T: 3 groups of rows, each row roughly a mix of its group's hidden directions:
T (108 x 10):
[[ 26 -12  -4 -33  -9   6 -15 -47  -5 -28]
 [-10  -1 -10  28 -13  40  -9  35  -6  34]
 [-50  22  12  21 -15 -23  21  21   2   6]
 [ 42   0  -1 -12  23   0  -6 -47  24  -4]
 [ 32 -23 -33  -7  15  24 -23  10  11 -32]
 [  1   2  -7 -50 -13 -22  -3 -31  16 -28]
 [ -4 -30  36  -1  -7 -37  28 -15 -15 -19]
 [ 23  11 -55  29  -5  12  14  19  -5  -2]
 [ 11  11  17 -24  26 -22  16 -50   4  12]
 [ -3  11  38  31  -5  -8   9  10  -5  49]
 [-17  15  49 -18  -3 -30  16  -5  27  -9]
 [-12 -32 -36   6  21  -3 -29  24  -5 -31]
 [  4   5 -33  14 -31  36 -36   6  16   9]
 [ 19   2  33  -5   1 -50  -5 -30  10 -16]
 [-13  26 -13  29 -32  25  -8  21  22  27]
 [-23 -14  -7  20 -31  23 -16  46 -11  -7]
 [-31   5 -24  16 -30  16  -5  45   3 -12]
 [-28 -24   3 -39 -23 -22   6 -28   8 -21]
 [-15  16 -29  12   6  40 -23  25  -4  31]
 [ 15  -7  29  20  54   4   9 -23   1  14]
 [-29  -6 -18  20 -10  -2 -17  50  -9 -25]
 [-41  17   3   0 -10 -10 -10  50  15 -15]
 [-16  41 -11  28 -41   5 -15   7  16  13]
 [ 29  15  17  20  13  39  -6   2  11  40]
 [ -3   0  56 -12  33  -9   3 -24  -4  16]
 [ 37 -18   3  -4  48  17 -20 -14  17  -7]
 [ 39  -1  20   2  38  -2  14 -34 -22  11]
 [-10  -9 -41 -16 -27  31 -12  30  -8 -19]
 [  6 -29 -21   8  35  -5  -4  26 -20 -39]
 [ -9 -39 -18   6 -19   2  10  38 -24 -29]
 [-10 -22   2 -19  47 -15  -3 -38   7 -21]
 [ -6  17 -29  24   5  12  -2  42 -20  34]
 [-48 -11   9 -11 -29 -10 -14  37   7  -5]
 [-38  12 -21 -25   1 -27 -11 -10  11 -39]
 [-24  23 -11   5 -38  -3  16  16   1  45]
 [-34   1  23 -22   2 -47   7  -8  16 -22]
 [ 36  15 -19  31 -15 -20  22 -27 -17  16]
 [  9  14  23 -28   8  -5   6 -40  10  43]
 [-15   3   1  34 -37 -23  25  32 -14 -13]
 [ -1  -6 -43  -4 -48 -10   0   0 -21 -23]
 [ -8 -12  12 -31   2  14 -33 -12  38 -32]
 [ -3  40  21 -30   8 -14   9 -16  37  18]
 [-26  30  -5  14  -6  -8  -8  42  13 -37]
 [-13 -24 -30  35 -14   2 -14  22 -33 -19]
 [ 33  -4  21 -16  22 -19  17 -35  19 -25]
 [ -4 -12 -25  -6   2  31 -34  35  15 -30]
 [  5 -21 -29  32 -13  28  -7  16 -41   0]
 [ 21   3 -33  54  -1 -14   9  20   3 -14]
 [  7  17  16 -35  20   9   5 -38  19  34]
 [  8 -12 -25  -1 -24  43 -24   0  -2  38]
 [ 17  12  -5 -20  35  36 -25  -9 -10  33]
 [  2 -39  -3  20 -21  20 -13  18 -18  41]
 [  5  15  -6 -51  13  11   0 -41  17   3]
 [  9  17 -16  -5 -59   7 -15  26  15   1]
 [  0  51   5   2 -27 -23  -8 -19  29  10]
 [ 25   6  11 -35  15 -23   5 -40  16 -23]
 [ 13   3 -53  27 -28   8   4  23  -6 -11]
 [ -8  25   0  -1 -31   4  -5 -17  18  55]
 [ 36   1  -8  30  38  32   1   2  -4 -22]
 [ 27 -29 -20 -28  26  19  -2 -36 -13  -8]
 [-27 -22   1   7 -20   4 -27  48  10 -22]
 [-43   7 -19 -12 -14 -28  21 -20  15 -28]
 [-30 -15 -15  20   0 -15  -4  39 -24 -34]
 [ 28 -14 -11  -8  -7  45 -36   8  25  -8]
 [ -8   6 -23 -26   3 -44  -6 -10  -4 -43]
 [-34 -18 -14  11 -49   1   6  31  -8  -6]
 [-25   8 -18  39 -17  -6   8  48   4   0]
 [-20  45  17 -17  10 -32  10   1  29 -11]
 [ -3  37 -41 -14  -4  18  29 -14   7  25]
 [ 34  -1  -6  -8  30 -12  15 -51  -8  -2]
 [ 36  -6  15   4  49  -8  12 -30 -14  -2]
 [ -4  25  -8  26  34 -45  -8   3 -15 -19]
 [-18 -11 -10  22 -31  19 -16  44 -14 -24]
 [-34  25  17  -5  -6 -29  29  -8  -5  37]
 [ 16 -35 -30  12   4  37 -14  20 -28  -2]
 [ 38 -22 -12  -8  18  21   4 -31 -16  33]
 [-14   8   0 -16 -14  -1 -31   6  49 -33]
 [-38  -4  33  13 -21 -16 -11  35  12  19]
 [-18  -8 -41 -28 -29  27 -22  20   5  -4]
 [ 29 -12  13  41  39  15   8  20 -13   4]
 [  8 -20 -27  33  -3  15   6   6 -52  -5]
 [ 45  -3   2  -9   5  34   3 -36   4  25]
 [ 21  -4  15  -8  30 -36   7 -46   7  -9]
 [-24 -29 -10 -33   7  33 -24  -2 -18  25]
 [-16   8  -5  -9 -22  38 -20  43  16  21]
 [ 46  10  25   8  40 -17  11 -16  -7  -9]
 [ 21  -1   2  60   8 -13  13  22 -17   2]
 [ 31 -13   0   9  -3  39  15  -9 -31  35]
 [ -3 -30  -7 -26  12 -27  -5 -44   1 -29]
 [ 13  18  -4 -10 -10  54 -11   3  15  35]
 [-13   5 -23   1 -25 -37  13   8   8 -47]
 [-26  -7  -8  31 -15   2  -2  50 -27 -12]
 [ 46 -21  14  16  43   5 -10  -3  11 -15]
 [ 12  -4 -32 -38  -2   1  -2 -37  -1 -36]
 [-36 -16  22 -40 -10  16 -25  24  10   5]
 [  2 -33 -31  21   2   4   5  -4 -52  -1]
 [  1  26  13 -36  -6  -5   1 -41  34  16]
 [ 28  17   6  -3  27 -11  25 -41  -6  30]
 [-10   4   8  41 -43 -18  -9  34  -4   7]
 [ 38  20 -19   5   7   6   2 -53   2  12]
 [ -2  18  14  -3 -23 -51  20 -20  12 -26]
 [-14  -3  -4 -33   0 -27  21 -36  15 -35]
 [  0  -8 -15 -35  -9 -32  13 -11  -1 -48]
 [ 33   1 -10  17  26  47 -10  -2   3 -27]
 [  6  48  10  -7  30 -28  24  -7  14  14]
 [ -9  -3   3  15 -40  26 -18  32  -8  35]
 [ 21  10  26  -7  33 -33  20 -25  16 -24]
 [ 14 -17  -6  34  53  12 -22  14  -4  -2]]
which group is each row in? (one row of each group first):
[  6 -20 -13  41   6  27   7  45 -12  -3] => <90>
[ 19 -16 -24  32   3  22   4  12 -41  26] => <99>
[ 54   4  -1   9  31  19   4 -27  -2  15] => <5>

[-20  11 -26 -45 -14  25  -9 -23  24   6] => <90>
[ -9  15  36 -39   8 -21  16 -22  29   6] => <99>
[-38   7  12  17 -21 -13  -7  48   9 -13] => <99>
[-24 -21   3  12 -29 -23  -5  22 -30 -36] => <5>
[-37   9  18  12  -6 -21  14  41 -13 -28] => <99>
[-25 -11 -18  26 -24  10 -22  42  -7 -24] => <99>
[-40   7  -1  -7 -13  25 -13  43  28   9] => <5>
[  0  -9  21 -53  27   5 -10 -31  10   5] => <5>
[ 13 -13  27 -22   2 -30 -10 -49   7 -16] => <5>
[  6  15 -12 -43  -9  -5  16 -42  -5  29] => <5>
[ 28 -25 -20 -28 -11   2   9  21 -13 -43] => <90>
